In the rows, zero is written as 128.
Rotation paths and how fast each direction turns (degrees each step):
Each turn is a multiple of 5 degrees from 10 to 175, or 0.
Each row of a path follows its step; steps can be skipped.
path 1
step 0: [136 122 125 129 131 133 127 125 128 129 123 128 140 117 137 125 125 128
 133 124 125 122 131 137 126 131 132 130 119 130 135 119 121 141 135]
step 1: [132 129 130 128 119 126 128 135 124 126 124 130 133 124 122 129 117 133
 142 126 115 131 125 122 126 122 129 119 131 125 134 133 128 139 122]
step 2: [130 122 123 125 140 131 121 135 125 130 129 134 122 124 119 124 130 129
 134 125 123 136 132 120 129 133 131 131 121 137 132 116 132 136 124]
step 3: [135 125 126 128 127 130 131 130 129 126 133 134 131 129 126 135 129 127
 129 128 120 127 127 139 132 137 124 112 132 132 124 116 119 140 123]
step 4: [121 133 123 130 117 121 128 125 130 124 131 124 123 128 118 132 129 134
 137 120 124 132 130 123 133 129 127 129 135 136 139 119 123 135 136]
step 5: [130 119 122 132 135 116 123 138 133 134 137 122 132 126 126 129 133 130
 133 135 123 125 130 121 136 135 129 128 131 120 130 116 125 124 125]
step 6: [122 121 131 132 126 130 125 122 125 122 125 125 134 125 132 133 134 131
 139 133 119 126 141 138 139 128 134 124 128 135 125 126 120 129 133]
step 7: [129 125 119 135 114 120 135 133 119 130 133 133 126 120 123 123 120 129
 138 123 124 127 131 127 133 130 139 128 126 121 127 128 126 124 131]
step 8: [122 121 120 127 131 127 123 128 134 130 125 133 127 123 119 131 132 127
 134 133 114 120 133 124 122 122 129 128 120 125 115 119 133 126 126]
Directions:
[131 127 129 124 130 126 128 126 129 129 128 129 126 131 129 126 126 129
 129 125 130 125 129 125 129 131 130 130 127 126 126 125 130 128 129]
135
path 2
step 0: [138 128 139 131 131 123 124 125 128 127 130 126 133 122 125 120 134 121
 131 137 125 123 129 126 141 124 123 133 124 130 131 125 121 124 124]
step 1: [123 131 118 132 124 127 130 138 124 133 128 129 132 129 120 122 128 124
 124 123 122 132 124 121 132 125 122 126 137 125 132 137 122 127 118]
step 2: [115 118 129 135 136 127 132 128 125 131 128 127 132 136 133 121 129 130
 124 135 128 125 129 130 129 135 131 138 121 129 124 135 131 124 121]
step 3: [120 125 121 121 133 121 121 125 137 135 131 125 129 129 131 132 131 142
 126 120 121 131 119 130 124 127 131 125 128 131 127 123 124 134 125]
step 4: [123 130 132 129 114 116 133 122 123 128 134 133 128 124 134 122 127 130
 130 131 128 121 126 138 123 124 126 127 121 129 128 118 131 128 129]
step 5: [132 127 127 123 122 134 124 136 128 122 138 134 134 128 127 126 144 123
 130 122 132 126 120 125 123 124 127 125 125 131 133 129 124 135 135]
step 6: [128 121 128 125 128 123 132 140 128 119 129 130 126 133 130 119 116 121
 143 127 129 129 132 126 126 127 135 125 128 127 126 132 130 125 128]
step 7: [129 130 132 131 136 131 124 130 128 133 133 122 118 128 132 134 124 122
 129 122 123 123 122 116 125 133 139 139 128 130 133 130 126 132 131]
step 8: [138 130 133 138 129 122 122 124 132 132 132 123 121 125 138 124 126 129
 131 130 125 129 129 132 137 124 129 123 130 128 119 129 119 121 123]
Directions:
[128 131 128 129 129 128 128 130 129 130 129 127 131 129 124 128 126 131
 128 127 131 126 130 130 128 129 128 130 130 128 127 127 127 126 134]
0
path 3
step 0: [125 132 125 131 140 119 132 127 132 131 125 135 118 128 128 133 118 127
 116 129 118 131 120 130 128 126 123 130 132 127 127 132 134 125 124]
step 1: [123 120 132 128 129 137 133 128 133 134 135 129 126 129 136 124 127 131
 128 132 113 124 134 121 129 127 127 124 134 122 128 128 130 116 123]
step 2: [116 134 131 124 115 126 136 131 134 132 124 133 124 131 123 134 131 132
 130 122 120 128 127 125 127 128 126 137 125 130 126 121 133 121 129]
step 3: [124 138 126 130 130 143 129 127 124 135 132 130 136 139 131 124 128 129
 136 129 129 127 121 123 124 124 133 132 118 121 125 128 132 127 125]
step 4: [129 136 128 127 123 126 129 134 120 132 140 124 115 132 122 128 131 131
 139 128 137 137 130 132 127 126 131 126 128 132 130 122 129 125 121]
step 5: [120 139 132 136 136 123 128 117 120 127 136 129 128 124 132 130 130 125
 124 125 135 127 129 135 129 126 123 131 123 127 125 132 121 129 118]
step 6: [134 124 131 139 132 128 135 123 117 128 130 116 133 124 125 126 130 135
 125 125 130 126 135 126 127 120 127 122 135 137 132 124 131 118 126]
step 7: [121 131 137 125 138 116 126 122 131 124 122 123 130 129 122 122 133 130
 124 125 125 124 124 133 119 135 134 133 135 130 127 125 134 123 129]
step 8: [138 131 130 124 138 133 128 121 126 135 129 126 129 139 128 124 126 133
 120 127 125 128 128 120 136 131 124 133 136 122 127 125 132 125 136]
Directions:
[131 131 129 128 130 128 124 131 125 125 128 130 127 131 130 130 126 129
 129 129 127 129 127 129 125 129 130 128 129 126 129 126 129 128 131]
85
path 4
step 0: [125 119 121 129 125 128 122 136 124 133 140 126 129 118 126 131 123 142
 119 127 126 119 128 128 128 131 119 131 134 129 125 126 123 119 129]
step 1: [138 128 135 128 128 115 132 130 126 127 126 142 129 127 123 138 134 123
 133 126 131 117 123 131 124 127 130 122 132 130 127 137 129 138 129]
step 2: [124 125 136 133 116 127 114 131 128 128 129 120 128 123 129 113 130 129
 123 131 128 121 129 134 124 132 125 132 119 132 133 134 122 129 122]
step 3: [130 126 121 127 133 124 135 127 123 128 132 131 121 121 125 124 125 131
 129 118 138 123 131 128 126 120 140 118 127 127 129 136 140 120 127]
step 4: [115 130 137 123 134 122 124 126 138 128 122 136 128 119 139 129 132 128
 126 123 128 137 131 129 126 131 123 129 119 129 129 134 121 134 126]
step 5: [118 123 128 139 129 122 143 122 124 133 133 129 125 131 119 119 123 133
 120 131 123 125 132 120 129 122 134 138 127 132 130 126 130 126 130]
step 6: [134 135 127 120 135 122 119 123 128 135 120 134 128 122 132 136 127 129
 116 125 125 124 118 123 122 117 123 123 125 127 131 120 128 123 129]
step 7: [132 123 135 138 132 125 126 128 134 135 131 132 127 126 129 123 123 126
 138 133 118 132 116 131 125 135 135 142 132 131 130 133 130 129 123]
step 8: [137 134 131 132 132 119 130 131 123 119 127 116 122 117 119 124 129 133
 123 127 123 125 128 122 127 133 123 119 124 120 126 122 127 120 128]
Directions:
[123 128 126 125 129 128 131 125 128 128 127 126 126 128 132 127 130 132
 128 127 129 127 128 128 128 128 129 130 128 125 127 128 128 131 130]
60
[127 129 124 127 128 127 125 127 130 124 129 127 127 128 126 126 129 125
 130 127 127 125 130 129 128 130 128 127 126 126 128 131 131 129 125]
55
path 5
step 0: [130 126 123 119 132 127 133 125 126 138 128 138 127 131 126 125 122 133
 127 122 130 138 121 130 124 124 132 136 122 116 127 128 136 125 117]
step 1: [128 131 138 129 123 132 127 122 128 137 125 130 139 123 130 137 129 117
 140 124 126 123 133 135 133 127 129 117 123 130 133 125 131 131 131]
step 2: [124 129 124 123 134 130 127 117 123 139 135 122 120 131 133 125 114 135
 122 121 133 130 134 128 131 134 127 134 135 131 129 125 124 125 128]
step 3: [126 130 130 127 126 136 127 130 126 125 126 130 138 123 128 125 133 130
 126 117 123 128 122 132 118 132 131 120 126 120 117 112 131 124 129]
step 4: [128 122 125 132 131 122 129 120 129 129 130 125 128 139 127 136 123 128
 138 117 119 129 121 137 125 130 133 130 133 135 137 134 121 133 130]
step 5: [125 126 136 137 123 132 135 133 129 130 135 127 132 134 131 128 125 123
 118 123 130 123 139 123 130 133 141 135 126 123 118 122 129 127 126]
step 6: [118 123 134 122 129 129 121 116 135 125 133 136 133 127 121 134 133 129
 126 119 129 138 119 129 127 120 121 132 130 130 127 129 127 123 123]
step 7: [122 126 120 131 133 123 123 126 129 133 120 130 131 132 125 135 125 116
 133 130 124 121 138 128 132 130 132 129 130 128 120 117 128 139 133]
step 8: [128 125 129 122 119 123 125 130 131 131 128 120 131 130 130 129 127 134
 118 120 132 131 126 127 130 129 125 140 130 139 123 129 129 114 141]
Directions:
[126 130 129 130 128 130 127 126 126 127 128 127 127 127 128 131 129 126
 129 128 126 129 127 130 125 124 126 127 124 131 130 128 127 129 128]
135
[127 126 126 127 128 125 128 128 130 128 128 127 130 125 129 132 127 131
 133 129 127 128 130 128 126 126 130 128 127 124 127 129 127 128 129]
115
path 6
step 0: [140 129 127 133 135 120 131 130 121 133 122 133 124 128 132 128 123 127
 118 120 127 122 127 136 130 128 132 132 121 130 131 118 132 130 118]
step 1: [129 129 127 125 124 125 140 142 133 131 133 130 124 134 127 133 125 123
 129 134 125 124 133 131 135 132 132 132 136 128 129 123 134 140 133]
step 2: [124 134 137 131 131 129 131 124 131 132 129 125 129 127 132 124 125 136
 133 121 131 121 134 141 132 130 122 132 130 136 117 121 133 129 132]
step 3: [128 123 128 133 122 122 124 129 131 135 122 141 118 125 131 131 125 127
 133 121 123 123 136 134 132 123 131 123 128 133 131 132 119 132 134]
step 4: [122 128 127 130 121 127 126 123 135 129 113 124 123 132 127 133 131 134
 128 136 127 127 124 128 134 139 133 130 133 141 127 122 131 129 125]
step 5: [128 119 122 133 136 135 126 123 127 138 126 120 126 130 128 129 120 128
 126 117 118 125 131 129 129 135 137 134 121 130 125 126 128 132 129]
step 6: [136 132 122 133 120 131 141 124 131 126 123 137 128 129 124 131 125 119
 120 127 126 124 127 137 132 134 134 122 127 126 126 122 127 134 126]
step 7: [131 132 132 131 140 126 136 131 136 132 134 126 125 131 124 129 137 125
 131 126 122 117 123 133 131 129 133 134 135 137 129 126 137 131 125]
step 8: [135 128 132 129 132 122 129 139 129 127 126 134 127 125 142 127 121 129
 126 122 133 126 138 134 132 131 132 132 122 136 122 119 124 131 129]
Directions:
[128 129 127 126 128 130 124 131 127 129 127 125 128 128 129 127 131 127
 128 125 125 128 130 132 129 125 128 128 125 127 127 128 130 125 126]
140
[128 131 131 131 128 128 129 125 128 127 129 128 128 126 127 129 132 125
 129 127 129 124 128 130 127 125 129 125 130 129 127 130 124 128 128]
90
[129 131 127 132 128 129 125 127 127 130 129 130 128 125 131 126 127 128
 130 127 129 125 128 125 127 129 129 133 126 126 127 128 128 128 127]
135
[128 129 132 129 131 127 126 128 129 128 129 128 130 129 127 127 126 130
 125 124 124 128 129 125 125 129 125 126 126 130 127 127 127 130 127]
135
[127 132 129 128 131 126 133 130 128 128 132 129 128 125 128 129 127 128
 126 129 126 128 129 129 131 129 129 127 128 125 127 130 130 126 126]
60
[127 127 126 131 127 129 126 126 128 127 126 125 126 124 127 128 127 131
 128 130 124 129 129 127 130 130 129 126 129 127 127 130 126 127 126]
55
